Where one turn sends some rows of the set: a few examples, then the rows asked
Reser: 15.7 15.3 15.8 -11.4 -0.6 -4.9 12.6 24.5 3.8 -6.4 -11.5 24.5 -2.2 -11.1 -5.3 -31.9 17.9 -3.3 23.2 -6.8 6.1 4.1 -10.8 22.5 9.3 -17.9 43.4 16.0 29.4 -3.4 5.3
Kobok: 9.3 34.6 27.4 0.3 -16.8 -1.3 7.0 -19.2 -24.7 -0.5 3.6 -1.3 5.3 13.0 7.2 -15.0 -19.2 5.5 -7.0 -8.5 -3.3 27.3 -1.1 9.7 23.5 -25.5 -43.4 -1.3 17.3 -14.2 20.7
Luz: 3.3 19.6 17.0 3.8 -22.6 4.3 11.5 -9.6 -23.1 -10.7 9.0 5.3 8.5 21.1 15.0 -26.4 -37.6 10.1 -8.1 -8.0 -1.3 32.9 9.2 1.6 1.4 -15.4 -34.0 -17.5 11.5 -14.7 20.0
mosa: 20.6 14.6 4.7 30.3 -2.9 33.5 -18.3 5.6 30.8 -15.5 -7.9 -11.2 -5.4 -12.7 -25.1 3.7 -9.9 3.8 1.3 -31.4 -10.6 1.4 2.1 6.6 1.8 24.9 -4.6 -11.6 -23.6 21.4 13.5
tud: 23.9 30.9 18.8 17.0 -22.0 -0.5 -4.3 -14.8 -36.7 -18.6 13.9 -7.1 2.3 9.8 26.4 -10.2 -7.9 -3.1 -21.8 -0.9 -13.5 8.0 16.3 3.5 17.7 -16.6 -31.6 -4.7 4.1 -13.8 9.8
pumab: -23.5 3.8 -5.0 12.8 29.1 3.3 -22.1 -5.9 -17.3 25.5 2.6 13.0 8.5 4.8 28.6 16.9 3.0 -9.0 -1.1 -8.7 45.1 -22.1 -9.2 -0.7 3.5 -9.9 7.4 24.8 26.2 -9.3 18.7
lisur: 8.2 26.4 -4.7 11.3 -25.4 8.0 11.7 -16.2 -25.9 -4.8 2.5 -2.7 12.3 7.4 27.8 -8.1 -19.9 -7.3 -8.9 -15.5 -1.3 14.5 2.1 7.6 21.0 -12.6 -51.5 -18.4 6.9 -20.7 14.0
non: 8.7 -1.6 10.8 13.7 7.6 20.1 -20.2 -1.2 38.3 6.3 -5.9 2.2 -5.5 -14.2 -17.0 -2.8 -8.4 34.8 -4.8 -43.0 8.0 -11.5 -6.8 2.8 -11.4 32.5 7.9 -13.8 -15.3 1.9 28.2
Vab: 24.6 -11.4 22.5 6.3 6.3 29.2 -18.4 10.7 29.1 2.1 -4.8 13.9 -20.9 -25.1 -12.3 13.5 -26.7 25.9 3.7 -31.6 -4.1 0.3 13.0 10.1 -7.7 27.9 9.3 -7.0 -13.1 2.9 8.9
memup: 16.0 -16.9 16.1 7.6 -0.9 23.9 -13.2 13.2 20.9 9.1 -7.3 2.4 -5.7 -17.9 -13.8 -2.1 -23.8 25.8 -3.8 -34.6 -4.4 -4.2 2.4 4.4 -18.7 37.5 20.5 -20.8 -13.6 9.3 16.8
raf: 13.7 -5.1 16.1 7.2 -0.6 15.6 -12.0 -4.2 32.7 3.2 -17.3 1.9 0.3 -20.9 -36.2 4.0 -8.0 25.3 -5.0 -43.1 -12.8 -10.7 -3.3 14.3 2.4 25.2 1.4 -18.8 -21.3 3.2 17.5
Mog: -21.5 -3.4 -4.3 14.2 25.6 14.4 -16.9 2.5 -31.3 25.2 0.2 15.7 13.2 11.0 23.4 17.3 -8.9 -24.1 11.7 3.1 33.4 -19.9 -8.6 -0.8 -13.7 -5.9 15.1 11.2 21.5 -3.3 5.3
Tata: 4.8 36.0 26.8 8.7 -19.1 -2.4 6.2 -20.9 -13.4 -8.3 13.7 3.3 -1.7 17.0 12.3 -22.3 -24.6 23.2 -12.4 -16.1 6.4 21.2 -0.8 -1.4 7.6 -18.0 -31.8 -7.3 17.2 -26.7 34.3
nemom: -17.0 -7.8 -20.2 9.8 24.5 1.0 -13.8 8.2 -21.4 -4.0 -14.2 0.4 19.9 -2.2 20.8 30.9 13.9 -22.0 -9.5 -10.8 23.8 -23.9 7.0 -1.4 10.3 2.1 0.0 20.5 14.2 19.8 1.6
Pazu: -18.4 -2.9 -6.7 5.8 36.7 0.0 -29.7 -9.7 -17.6 33.7 -8.4 9.5 13.4 -2.9 12.7 19.1 7.4 -23.2 3.7 -3.4 29.2 -25.6 -4.1 9.4 9.3 -7.8 8.6 22.1 14.3 -3.7 2.5
tuso: -19.0 0.0 -0.6 9.1 37.0 19.0 -10.8 -0.8 -27.0 11.8 -5.5 22.9 7.7 9.7 20.2 38.0 -8.7 -15.6 18.5 -3.3 26.1 -20.7 0.8 -1.3 -6.5 -3.2 -0.9 20.2 18.0 -8.6 -2.4
nar: -9.0 2.0 -11.9 12.5 36.3 6.3 -23.8 -4.8 -26.2 16.3 -4.2 19.1 16.1 -12.8 15.0 32.1 1.8 -15.0 1.4 3.3 36.5 -19.4 -7.0 -7.6 -0.4 4.8 3.6 26.8 5.5 8.8 9.1
Vimu: -14.9 8.4 -15.2 13.7 23.2 8.3 -15.0 -6.2 -26.1 22.6 -8.4 1.5 6.2 -6.7 20.6 29.2 2.5 -29.0 17.5 -18.1 19.0 -26.8 -8.3 -12.0 9.3 20.8 -0.7 18.8 16.3 3.0 -3.8
silit: 21.3 9.3 -3.5 -23.3 1.7 12.4 -11.1 27.7 16.2 11.1 -10.8 4.2 21.2 3.6 14.8 -53.1 25.9 7.8 16.5 -12.2 3.7 10.0 -5.9 40.0 -2.3 -9.9 6.2 -4.2 6.4 -1.3 9.2
gaf: 16.0 33.7 12.1 7.7 -14.1 0.0 7.3 -19.7 -36.7 -13.6 11.0 9.0 16.4 6.1 15.5 -8.3 -21.0 7.9 -17.2 2.7 4.7 26.2 2.8 -2.5 9.6 -17.6 -46.5 -4.0 1.6 -13.1 21.7
Kener: 25.7 0.0 7.4 15.5 -0.5 21.6 -16.6 -2.2 24.0 -6.3 -2.4 9.0 0.0 -29.8 -24.8 6.1 -18.5 26.8 -11.1 -26.0 -0.9 0.9 1.7 7.1 -6.2 31.2 -0.6 -15.4 -32.1 10.2 20.6
namag: -2.0 27.1 3.8 -15.9 11.2 0.4 4.2 7.2 -11.5 -14.6 -8.4 16.6 23.5 22.3 -12.2 -44.5 31.4 6.8 37.7 -13.9 -15.6 -6.3 -4.8 8.1 -10.4 1.5 15.1 0.7 11.9 -14.5 0.8
pamas: 17.4 -3.0 -0.2 17.8 -13.7 12.2 -10.7 -2.4 28.5 1.3 -4.2 -2.7 -14.3 -37.5 -13.2 1.3 -22.7 7.0 -4.6 -40.0 -9.1 -1.5 6.2 2.1 15.1 35.4 4.3 -17.4 -15.7 1.5 9.4
rab: -2.9 28.3 0.7 -6.7 18.6 3.8 7.0 4.5 -10.4 -13.9 -12.2 25.3 20.6 10.5 -14.0 -43.9 30.7 11.1 37.2 -9.6 -15.8 -3.4 -0.5 16.3 -4.7 4.1 13.0 3.8 17.7 -22.1 1.1
fafo: 18.5 14.2 -8.8 -21.6 9.8 10.3 -13.5 21.1 8.9 13.2 -11.9 6.3 21.6 -2.4 16.8 -55.7 27.6 14.4 20.3 -5.5 1.1 17.1 -0.3 40.5 2.9 -0.7 3.6 3.4 12.7 -8.9 9.0
Vanut: 7.7 17.3 15.5 -6.1 -8.6 11.0 0.2 -11.7 -18.5 -12.5 5.8 12.9 6.1 17.9 24.9 -12.9 -34.7 14.2 -9.7 -5.5 -3.8 26.7 22.0 11.5 5.2 -19.0 -47.9 -14.3 4.0 -26.7 12.6
femo: 17.3 19.9 13.4 -7.1 3.1 3.3 13.4 26.3 2.0 -2.6 -15.3 25.3 0.2 -21.5 -2.7 -29.4 21.7 7.2 22.7 -7.2 3.1 11.9 -9.9 29.6 12.9 -9.6 34.7 13.6 35.4 -5.8 7.9

mosa turns into -> nemom
Kobok turns into -> raf
And these:
Tata turns into -> non
nar turns into -> gaf
femo turns into -> rab
Vimu turns into -> lisur
silit turns into -> Reser
tuso turns into -> Vanut
Luz turns into -> memup

